In the rows, 128 means zero.
Named moves (each a turn or a mirror), then the moves between two rows, first move first; the first pair answered:
V:
[158 127 123 118 101 143 108 119 140 109 167 123 101 159] => [ 94 151 140 104 128 155 155 101 140 130 107 151 112 127]
[156 109 110 126 163 116 126 172 131 139  93  59  84 150] => [128 118 115 123 176 121 149 165 125 151  66  73  91 136]
[156  98  94 195  80 131  99 146 142 102 128 157 150 137] => [ 95 117 107 184 108 144 140 125 144 118  75 183 162 107]
R:
[125 160 118  89 129 135 123 114 152 106 151 136 143 141] => [173  99  98 131 121 117 103 150 123 115 131 107 122 138]
[146 146 139 106 151  89 130 148 154 128 146  91 100 170] => [149 138 140 106 153  88 127 149 149 131 143  86  95 168]
[137 192 146 109 160 150 135 120 136  99 160 113 117 164] => [181 133 125 149 149 133 109 155 103 107 139  84  98 160]
[146 202 132 117 147 188 114 109 128  95 154 131 163 149] => [202 125 110 169 136 169  99 143  94 108 128 101 138 141]
Q:
[129 171 122  77 124 108 134 142 139 109 155  98 116 130] => [119 181 121  76 131 117 141 138 139 111 146 103 118 127]
[148  96 121 122 101 130 136 115 101 150 139 123 154 125] => [148 100 121 122 107 127 142 121  98 147 134 112 147 125]
[116 126 149 182 145 159  92 138 121 125 190 184 170 142] => [145 101 141 178 126 130  81 156 123 122 207 161 152 147]
E:
[ 88  97 147 127 131 159 151 115 107 125 117 174 161 115] => [133 141 143 129 168 176 138 139  96  99 152 123 130 165]
[141 127 115 104 152 113 159 179 104 150 118  76  74 124] => [144  93 116  86  98  82 142 172 125 154 143  90  92 112]
[124 161 106 164 141 159 124 122 119 114 106 155 104 147] => [143 139  97 151  98 132  98 118 136 105 154 152 108 154]
[107 132 124 150 129 121 150 130 110 137  89 140 117 117] => [151 150 126 141 127 119 134 140 114 113 135 104  96 155]
Then:
(2 to 3 moves a pair)
[108  87 111 168 134 100 156 138  93 171  56 131 111 108] => [ 94 169 130 159 187 160 172 127  94 142  67 141 115 143]
E then V then Q
[150 130 124 173 165 162 147 108 119 116  83 170 139 106] => [141 130 120 164 174 153 158 113 119 125  69 158 130 102]
V then Q then V
[184 132 135 129 116 138  98 133 130  95 184 122 136 178] => [156 138 141 134 108 152  99 113 131  93 176 165 165 161]
V then Q then V
[130 132 111  98 159  96 170 181  86 103  97  60  94 161] => [118 136 117  62 127  76 166 165 115  93 135  69 104 167]
Q then E then Q
[162 175 135 113 151 159 129 114 131  99 194 119 139 169] => [154 186 135 103 167 155 149 127 127 106 176 104 124 166]
R then Q then R
[121 107 127  82 108  93 157 131 131 142  72 120 101 112] => [153 110 126  76  99  84 141 142 140 121 109  95  82 140]
E then E
[138 194 133  99 151 151 116 119 135  89 181 106 118 165] => [115 165 118 128 191 151 164 141 103 132  81  86  97 123]
R then Q then V
[ 99  95 151 167 114 127 168 145 115 158 104 151 194  85] => [ 72 134 162 129 120 123 184 129 139 157 121 146 194  90]
E then E then V
[145 123 105 135  98  79 111  98 154 114 173 120  96 153] => [152  91 100 156 109  75 121 118 135 134 131 105  85 134]
E then V then Q
[118 191 161  86 155 145 139  69 142  86 153 183 152 154] => [219 108 132 123 120  99  83 123 116  77 181 120 119 171]
V then Q then R
[113 161 151 123 116 133 141 119 155 117 129 194 165 121] => [148 124 135 180 144 144 135 148 118 133  80 175 148 113]
Q then R then E
[137 110 120  93 128 104 115 121 120 122 151 113 124 132] => [119 127 128  85 128 114 123 102 122 114 151 130 139 123]
E then V then R
[146  72 126 162 172 152 152 164 127 144  93 148 133  98] => [192 110 127 131 160 149 123 172 141 110 174 113 116 153]
R then E then R
[146 132 156 122 110  92 115 114 175 115 177  98 166 173] => [113  95 155 141  88  91 121  98 171 138 134 145 190 129]
E then Q then Q
[120 220 114 134 168 170 143 119 113 108 111 108 115 157] => [ 70 160 118 136 103 154 136  85 133 128 101 181 172 106]
Q then E then E
[134 116 121 163 150 143 134 164 107 150  89 102 118 120] => [ 83 158 141  99 112 128 137 117 158 137 141 146 154 124]
E then R then E
[172 108 110 191  99 136 100 151 113 127 131 130 149 113] => [ 92 189 136 123 117 145 150 108 152 124 135 158 166 108]
Q then E then R
[158 166 122 135 158 188 103 126 122  91 181 140  96 160] => [ 70 106 128  99 109 120 142 103 147 152 119 188 122  72]
E then Q then V
[170 132 123 140 163 143 110 159 114 118 147  92 114 156] => [120 136 139  83 102 112 113 120 160 116 185 136 153 135]
R then V then E
[194  83 103 165  89 111  85 165 134 119 157  65 116 146] => [ 78 114 123 149 146 137 174 135 124 161  38 113 130  85]
V then R
[154 104 135 186 128 125 123 146  90 126  93 115 106 124] => [123 114 137 164 141 115 151 143  96 138  68 111  98 111]
E then Q then V
[172  75 140 186  87 137  63 132 132 112 159 151 167 143] => [145 154 151 194 186 203 112 133 113 112 106 150 148 158]
V then Q then E
[155  94 112 136  94 119  99 134 134 125 143 160 109 118] => [159 164 121 125 145 154 111 132 133 104 157 141  93 150]
E then R then E
[161  83 113 133  88  96 121 123 140 130 140 119 129 100] => [132 166 131 139 174 164 156 120 122 118 100 123 116 122]
V then E then Q
[111 174 123 133 157 186 148  98 140 113  95 164 133 171] => [188  86  92 152 112 117 111 151 121 134 108  95  96 165]
R then E then Q
[150  90 101 130  94 140 129  90 176  90 184 226 162 116] => [134 166 109 144 195 206 173  99 148  86 121 208 132 127]
V then E
[106  81 109 117  82 127 138 162 128 119 159 126 144 150] => [131  93 104 132 100 149 127 170 119 108 168 118 137 170]
R then E then V
[144 136 122 109 128  96 128 140 138 115 160  97 105 141] => [108 123 130 102 100  87 132 121 148 125 156 141 132 113]
E then V then R
[116  81 123  85 121  68 174 154 134 169  81  85  73  64] => [ 83 159 145  28 117  90 171 113 179 139 157 111  95  99]
V then R
[ 78  85 133 125 117 109 145 115 133 162  80 165 139  84] => [150 105 118  85 112  75 122 147 144 141 164  83  94 140]
E then E then Q
[ 84 147 141  93 125 122 152 111 152 143 120 143 136 117] => [109 179 141  98 148 151 142 115 141 124 141 135 132 150]
E then Q
[158 124 115 138 148 118 131 173 109 135 104  84  88 132] => [149 173 133 106 132 136 118 137 139  97 175 115 120 162]
R then Q then V
[124 136 107 148  74 142  94  92 154 144 151 220 168 131] => [129 165 106 187 152 192 121 110 115 151  87 200 137 136]
R then E then R
[121 109 135 100 104  94 131  99 138 132 187 157 143 147] => [ 90 106 133 135 158 133 169 102 109 155  96 168 136 119]
R then E then R
[100 166 156 102 149 117 149 120 135 142 135 127 110 131] => [106 123 140 125 140  93 150 135 123 158 101 124 112 108]
E then R then V
[209 119 139 164 116 147  60 154 131  99 183 108 102 178] => [111 129 146 151 188 139 164 159 112 167  27 109  82 110]
Q then V then R
[163 100 122 112  87  78 113 142 145 131 141 116 123 117] => [140 101 122 142 132 110 135 147 115 147  68 124 121  96]
R then E then R
[153 110  96 104 146 116 126 158 122 141 137 139  87 168] => [111 131 104  87 153 109 153 138 134 151 117 154  92 148]
V then E then V
[158 141 122 162 183 174 147 169 100 121 119  85 104 151] => [ 93  77 130 155 121 141 157 134 112 156  71 151 150  83]
E then E
[138 146 135  99  98 118 122 110 161 109 184 133 144 148] => [132 184 138 117 166 160 149 120 139 111 134 129 124 158]
E then E
[ 95 138 143  74 133  92 148  85 138 147 132 143 128 114] => [102 111 136  87 142  85 157 104 125 165  99 137 117 102]
V then Q then E
[163 126 125 130 125 117 111 157 120 127 166  91  97 162] => [165 117 121 161 145 137 118 167  96 135 124 100  91 147]
E then E then V
[116 123 162 121 112 105 143 119 143 149  97 149 156  78] => [116 166 168 125 151 135 149 114 138 140  90 154 155  96]
V then R then E
